Families of rows that turns and mirrors carry onto each other, the same ones carrying the whole set onto itself: the rest of each named row's family, in list order:
4 families of 8 rows:
K_630: [ -9  -9 -16 -16  -9  -7   9 -22  -5  30  -8 -30  28  31 -12  23  10  12
  -5  11 -11   9   0   3  -5]
K_875: [ 14  10  -6  -5 -13  11  -1   5   2 -23  13 -11  -4  17  -3 -17  -5  18
   3  -7   8 -16 -19 -16  15]
K_682: [ -7 -25  -7 -11   1 -10   7  10  31  -9   5 -26  20  11  15   8   7   5
   4   6 -20 -14  -3   2  10]
K_622: [  5 -18  -5 -12 -14  14  -3  -2 -13   9  10  -8   8  29 -11  33  12   7
 -13  -8 -33 -13  -6  -6  17]
K_167: [ 14  21 -10  -7  -1  22   5 -18 -26  19   0 -24   4  36 -16   3 -13  12
  -8 -10   2   6 -15 -19   6]
K_900: [ 18 -11   6  -8   7  18   3  17  -4 -16  11 -19  -3  29  10 -15  -7  13
  -4 -15  -7  -9 -13 -14  27]
K_344: [  9  17 -14  -6   6  -2  11 -14   9   8 -13 -43  10  31   2 -17 -17   5
  20   5   3   7  -9 -16 -11]
K_455: [ 22  -3   1   2   9  17   0   8  12 -10  16 -10  -6  12   1 -21  -8  13
   3  -4  -2   2 -19 -12  24]
K_374: [-10   6 -23 -11  -8  -6   8 -26   8  26  -5 -31  27  18 -11  27   2   5
   0  12 -11   1  -6  -4 -11]
K_110: [  2   7  -9  -3  -4   9 -13 -10  19  -6  16 -25  31  36   4  21 -19   8
  17  25  -6  -8  -8  -2  12]
K_793: [ -2 -29  -6 -13  -3  19  -4  -3  -3   1  19   6   4  24   5  15  12   2
 -17  10 -15   1 -11  -3  18]
K_122: [ 17  22 -12  -4   0  -9  14  -4   6   8 -13 -55  19  22  -8  -4 -15  15
  17 -10  -2  -3  -5 -13  -3]
K_501: [ 12   9 -14 -21   0   5  -6 -15   7 -13  17  -3  16  32  10  19 -28  -3
  10   8  -9 -15  -2 -15   4]
K_880: [  0 -17 -12 -12   9  -1  10 -13   1  32  -7 -38  27  28   0  29   3   0
  -3   7 -25  14   2   1   0]
K_695: [ -1  -6 -20 -18 -15 -10   7 -14 -10  19  -9 -38  29  33  -7  32   6   5
   3   7 -15   2   3  -1  -9]
K_116: [ 29  20  -5 -17  -2  12   0 -12 -23  22   5 -11   3  34  -3   2  -5   9
  -3   3  -4   2 -11 -28  -7]
K_968: [-10 -25 -14  -7  -3 -15  16   3  28 -12   1 -33  18   8   5  -2   5  -1
   8   0 -11   2  -5   3  14]
K_635: [ 13 -14  -9 -14   1   0  22   3 -17  14 -11 -25  -6  11  -7 -10  16   9
 -17 -25 -10   6  -9 -14   4]
K_243: [ 17   9 -14   0  -6   8 -10  -3  12 -12  18 -13  23  29  22  20 -16  -8
   7  16 -12 -10   3  -2   0]
K_107: [  3 -18  -4 -17   0  -1  17  -2 -10  19 -11 -35   0  17 -25  -8  14  25
  -3 -14  -4  15 -18 -13  15]
K_123: [  8   4 -17  -8 -15   1 -13 -17  12  -8  13 -16  21  33  16  27 -19  -4
  10  13  -6 -12   5  -8   5]
K_134: [  3  13 -12  -7  14  -3  14  -8  18   0  -4 -42  15  18  10 -21 -17  12
  10   5  14   5 -11 -12  -2]
K_802: [  7 -25  -5 -11 -10  11  -3   6  -6   0  19  -6  12  16  -5  30  14  13
 -18  -4 -19  -7  -7   1  26]
K_293: [  8  17 -23  -3  -7  -6  17  -8  22   0  -8 -41  11  27  -6 -16  -9   6
  17   6   2   5 -14 -11 -10]
K_301: [ 27   2  -3   0   6  15   0  14   8 -21  14 -18  -6  15   9 -11 -12   6
   7 -10  -6 -10 -15 -17  20]
K_973: [ 13 -27   3 -13   1  14 -10   2 -21   8  14  -7  12  19   2  28   7  11
 -13  -3 -18  -1  -1  -3  25]
K_981: [  8 -11  -1  -9  10   7  21  10 -10  17  -7 -33   1  15 -19 -16  17  21
  -8 -13 -10  12 -21  -7  11]
K_250: [ 27  17  -4  -9  -1  24  -8 -10 -26  21   5 -15   5  39  -9  14  -8  19
  -6   1  -5  -2 -12 -18   2]
K_388: [ 23  24 -16 -16  -6  28  11  -5 -23  21  15 -15  13  29  -4   9  -4  11
  -4   7 -16  -4 -10  -4  -5]
K_12: [ -8 -28 -14   0  -4  -5   6   7  25 -14   1 -38  19  11  -1  10   3   9
   7  -1 -12   2  -5  14  22]
K_190: [ -4 -14  -4   2   0   6  18   7  -1  22 -11 -47   8  15 -12  -6  22  20
 -13 -12 -10   7 -15  -3  12]
K_424: [ -9 -32  -2  -1   3 -19  -3  -2  27 -11  -9 -34  10  17   1   2   1   6
   5  -7  -1   3  -7 -11  21]

Which other rows belong to the same family as K_107? K_455, K_695, K_116, K_243, K_293, K_973, K_12
Which other rows belong to the same family as K_793? K_875, K_110, K_122, K_880, K_635, K_388, K_424
Which other rows belong to the same family as K_344? K_630, K_968, K_123, K_802, K_301, K_981, K_250

Families of rows that turns and mirrors carry onto each other, the same ones carrying the whole set onto itself: the rest of each named row's family, in list order:
9 families of 4 rows:
K_112: [-24 -19  -6 -16 -15   9   0  -8   7  19  13  10   2  12  -8]
K_345: [ 27  10  -9 -20  -8  22 -19 -16   7  18  13  -5 -17 -16  14]
K_150: [-25 -18  -4 -10 -17   8   3 -14   1  25  17   9   0  11 -10]
K_166: [-15 -11  -9   5 -31  -4   1 -12  10  35  21 -24  -5  -8 -15]
K_211: [ 26   9 -14 -15  -6  24 -17 -13   3  19  12  -2 -19 -15  19]
K_712: [-13 -12  -4   7 -32  -1   2 -12  10  35  22 -26  -8   1 -15]
K_564: [-18  -8  -4   4 -27  -4   4 -11  13  32  23 -22 -12   0 -19]
K_443: [-18  -8  -5   7 -33  -1   0 -11  10  35  24 -22 -12   0 -11]
K_303: [-23 -17  -2 -15 -17  10  -4  -7   4  21  14  11   1  15  -9]
K_882: [ 36  -9 -10  -1   6   5  -2  -3  -2  16  -6 -14 -27  -5  -2]
K_407: [-19 -14 -11   6 -30  -6   5 -12   9  31  22 -22 -10   5  -8]
K_109: [ 27  12 -10 -17   1  22 -16 -14   6  19  10   1 -21 -19   9]
K_978: [ 34  -7 -12  -6  10   5   1  -1  -7  21  -5  -7 -26  -6  -4]
K_387: [ 33  -4 -17  -5  10   3  -2   2   0  17  -3 -11 -27  -8   0]
K_52: [ 27  12 -10 -18  -6  22 -18 -13   7  20  12  -8 -19 -19  12]
K_872: [-18  -7  -6   9 -30  -3   1 -10  10  37  21 -23 -13  -1 -11]
K_893: [ 32  -7 -11  -6  10   7   5   6  -2  24  -3  -9 -30  -5  -4]
K_449: [ 23  14  -8 -19  -7  21 -21  -8   5  21  10  -3 -20 -17  16]
K_993: [-26 -19 -11 -12 -12   9  -3 -10   1  22  15   9   3  10  -7]
K_316: [-24 -20  -7 -12 -16   4  -1  -7   4  20  12   9   2  13  -8]
K_335: [-26 -15  -7 -16 -18   5  -2  -6   2  28  14  11   3   9  -8]
K_321: [ 34  -7 -12  -3   8   4   1   4  -7  22  -3 -13 -24  -5  -3]
K_386: [ 29   7  -4 -15  -5  24 -15 -11   5  22  10  -2 -22 -19  15]
K_240: [-19  -8  -9   3 -31  -5  -3  -9   8  32  20 -24  -7   4 -14]
K_588: [ 33  -7 -13  -1   9   3   1   0  -9  21  -3  -9 -27  -6  -5]
K_171: [-14 -11  -9   8 -34  -5  -2 -17   7  35  22 -21 -12   2 -12]
K_723: [ 23  12  -7 -20  -4  19 -16 -12  12  21   8  -5 -18 -23  15]
K_69: [ 34  -7 -11  -5   7   1   6  -2  -1  18  -3  -7 -31  -6  -4]
K_4: [-17  -7 -10   9 -31  -6   2 -12  10  34  20 -21 -14  -2 -13]
K_713: [ 24   7  -9 -21  -4  23 -18 -18   7  19  13  -4 -19 -20  15]
K_428: [-22 -21  -6 -14  -8  10  -3  -7   2  26  20   8   4  13 -10]
K_813: [-22 -17  -7 -10 -16   9  -3  -8  -1  15  17   9   4  15  -9]
K_6: [ 22  10  -8 -18 -11  21 -20 -15   6  19   7  -3 -27 -18  16]
K_640: [-27 -19   0 -10 -20   8  -4  -9   1  21  16   4   3  10  -4]
K_256: [ 38  -2 -14  -7   3   6  -3   2  -2  24  -4 -10 -27  -8  -6]
K_583: [ 33  -1 -11  -1   7   2   5   2  -3  16  -4  -7 -27   1  -1]

Which other rows belong to the same family as K_321? K_303, K_4, K_713
Which other rows belong to the same family as K_872? K_112, K_345, K_588
Which other rows belong to the same family as K_6? K_166, K_428, K_583
Which other rows belong to the same family as K_150? K_387, K_386, K_240
Which other rows belong to the same family as K_443? K_978, K_52, K_316
Which other rows belong to the same family as K_640? K_407, K_109, K_256
Which other rows belong to the same family as K_69? K_712, K_449, K_993

Families of rows that turns and mirrors carry onto each other, the same ones carrying the whole set onto itself: the rest of each named row's family, in list order:
4 families of 8 rows:
K_921: [ 13   2  -1 -33   4   3  -4   6  17  -6   3   9 -27  13  19]
K_434: [ -8  -8 -14  -4   8   5  -4   8  17  -2  -3   6   1 -36  18]
K_614: [ 10   1  -5 -35  16   0  -5   6  11   5  -1   8 -25  12  21]
K_46: [-13 -10 -21 -15   0   6   9  12  15  -3 -11  16   4 -28  13]
K_894: [  5 -14 -14 -22   5   1  -6 -20  16   3  21  26 -11  -9   5]
K_199: [ 16   0 -15   1  14  10   1  -8  -5   1  28  14   1  -3 -10]
K_871: [  3  -2 -15 -18  11   3  -8 -17  26   4  12  29 -24  -7   2]
K_227: [ 28  16   2  -7  -5   2  -1 -10   2  -3  -7  -2   3  11 -10]
K_292: [ 12  -6 -28  -7  11   8  15 -10 -14   3  11   7   7   8  -4]
K_541: [-15 -11 -19  -8  10   4   6   5  18  -1 -13   8   2 -31  16]
K_608: [-18  -2  15  -6   3  -5  -2   8  11 -13 -17   9   3  -4  23]
K_202: [-21   2  13   2   5  -5  -1   7  20 -16  -8   4   0  -3  16]
K_965: [  4 -17   2   6  26  20   3  13  12  18 -12  12   8  -1 -14]
K_219: [ 27  12  -5 -12  -3  -2  -7  -4  -9  -5  -9   7   5  14 -10]
K_774: [  4 -24  -7   0  26  23   3  12  10   9 -10  10  15  -8 -13]
K_518: [  1 -13  -5   6  -5  23 -17  27   3  -2 -13  10   5  18   1]
K_576: [ -5  -8  -3   4   2  28 -16  25  -3   9 -12  12   2  18  10]
K_784: [  4   9   3 -32   7  -2  -5   0  14   8  -4   6 -20  15  24]
K_267: [-20   8  11  -6   1   4   1  11  22  -9 -11   0  -5   4  23]
K_985: [-12 -15 -14 -16  11  14  14   9  20  -8  -9  19   6 -27   7]
K_553: [ -1 -25  -4   9   8  15  12   9  16  12  -3  20  10   8 -17]
K_643: [  6  -1  -9 -20  20  10 -13 -16  23   0   4  28 -22 -12   1]
K_641: [ 22  19  -8 -16  -4   4  -2  -1 -10   0 -12  17   4  11 -12]
K_161: [ 15   0 -25   2  10   5   5 -13 -10  10  17   4   3   3  -6]
K_97: [ -1 -18  -9  10  17  24   9  12  15  15 -11  17   7   3 -17]
K_412: [ -1 -18  -9   8 -11  23 -20  17   8   1 -11   2   8  16   0]
K_254: [ 18  21 -14 -11  -6   3 -11   8  -6   2  -9  12   2  19 -10]
K_593: [ 15   5 -20   5  16  12   3  -9 -10   1  22   1  -1   3  -5]
K_448: [ -1  -7  -8   6  -7  13 -22  17   9   2 -20   2  12  21  -3]
K_283: [ 15  -1 -12 -29  -1  -1  -6   7  25  -7   1   2 -24  14  13]
K_820: [  0 -11 -13 -22   3   1 -10 -23  24  -1  10  28 -16  -1   2]
K_865: [-24   2   6  -6   6  -9  -6   9   7 -10 -19  21   5   1  19]

Which other rows belong to the same family as K_254? K_894, K_199, K_774, K_784, K_267, K_985, K_448
Which other rows belong to the same family as K_865? K_434, K_227, K_292, K_576, K_553, K_643, K_283

Families of rows that turns and mirrors carry onto each other, the same ones carrying the whole set onto itself: the rest of each named row's family, in list order:
5 families of 8 rows:
K_93: [ 10  -1   9  -3  23  -6 -26  18  30 -17  28  -9   7  25 -13   5]
K_473: [ -1  -2  -2   5  -5  -3 -17   2  13 -40  13  34   6  18 -11  21]
K_311: [  2  -4  24  12   3   1 -20   9 -15 -23  35  -7 -26  33  -6  15]
K_942: [ 10   1   9  -6  22  -4 -29  17  29 -16  22  -7  10  22  -9   0]
K_120: [  9   2   3  -2   2 -11  -2   8  14 -58   8  -5 -12  -2  -6  12]
K_768: [  9   5   6  -7   1 -14  -4   5  11 -55   1  -3 -15   1  -9   8]
K_800: [ -5   2   1   4  -7  -8  -9  -3  11 -40   0  27   3  23 -10  16]
K_732: [  6   4   3  -5   3 -11  -1   7  18 -54   6   0 -15  -7  -9  12]
K_54: [-11  36  32   2  10   9 -11   3  13 -29  14  -4 -20  -1  -6  29]
K_534: [-10  27  12  -8   4   7 -30 -24   9 -24  24   9 -20  -3   1   3]
K_823: [ 10   0   7   0  20  -7 -24  14  35 -22  25 -13  -2  26 -14  -5]
K_586: [  0   4   8   5  -3  12   5   3  34 -15  19 -13  -2  30   9  13]
K_811: [ 18  13  14   8  19 -18 -13  -7   2  -6  41   5 -13  15   4  28]
K_562: [ 18  16  10  11  18 -19 -24   0   3 -13  47  11 -15  13  -2  27]
K_222: [-14  17  18 -16   8  14 -36 -14   1 -21  24  16  -9   3   3   9]
K_780: [ 15  10  16   8  21 -18 -13 -14  -1 -11  39   6 -24  18   6  20]
K_566: [  1  -6  -6  -3 -13   1 -18   0   8 -37  14  26   4  17 -16  10]
K_47: [  3  -4  22   5  -2   5 -19   6 -17 -24  39  -9 -22  28  -8  21]
K_259: [ 12  13   1  -2  -2 -16   1  10  21 -51   8  -3 -10   0 -14  19]
K_719: [  4  -4  24   4   1   4 -21  10 -12 -21  39 -14 -24  29  -2  22]
K_410: [-17  39  27   6   0   7 -29   3  12 -32  17   1 -21   9 -14  24]
K_876: [  5   4  10   3  32  -9 -18  17  32 -16  22  -1  11  20  -9   5]
K_688: [ -3   5   2  12  -2   1  -3  -2  33 -16  20 -11   2  39   6   7]
K_951: [  7   4   8  -1  24  -7 -30  13  28 -20  25 -11   6  27  -9  -5]
K_866: [-17  38  26  11  11   6 -20   9  12 -26  17   1 -14  -1 -13  26]
K_948: [ 16  15  12   6  20 -25 -11  -6   4 -14  40   5 -21  19   8  24]
K_72: [  0  -1   5   6  -2   7   4  -1  29 -15  24 -16   1  32   9  12]
K_354: [ 18  17  12   3  18 -22 -11  -7   1 -14  43   4 -15  13   2  31]
K_788: [-13  16  12 -12   5  13 -31 -17   6 -28  27  12 -16  -7   2   5]
K_26: [-17  38  25   9   4   6 -21   6  12 -33  16   2 -14   0 -10  31]
K_579: [  0   2   2   2  -7  -5 -13  -1  13 -38   7  36  -1  22 -13  19]
K_323: [-18  17  11 -15   4  12 -29 -14   7 -24  30  10 -17  -2   9   4]
K_331: [  0   3  28   9   6  -5 -23  10 -12 -24  34  -9 -27  35  -2  23]
K_854: [  7   0   7 -10   6 -14  -6   7  19 -55   2   4 -17   4 -14   8]
K_148: [-14  40  28   9   7   8 -23   3  12 -30  13   1 -15   5 -19  22]
K_748: [ -9  -6   7   1   2  12   2   6  27 -23  21 -13  -3  32  12   6]
K_637: [ -8   0  -1   2  -8  -2 -17   4  10 -39   7  31   7  16 -11  18]
K_151: [  4   1  17  12  -7   4 -16   5 -13 -27  41 -16 -27  23   3  19]
K_904: [-14  23  11 -17   1  10 -29 -20  11 -28  26   9 -19   2   5   3]
K_841: [ -2   5   6  12   1   8   3   0  36 -17  23 -11  -6  36   7  10]

Which other rows belong to the same family as K_951? K_311, K_768, K_948, K_579, K_148, K_904, K_841
Which other rows belong to the same family as K_719? K_93, K_732, K_811, K_72, K_788, K_26, K_637
Which other rows belong to the same family as K_410? K_800, K_534, K_823, K_780, K_688, K_331, K_854

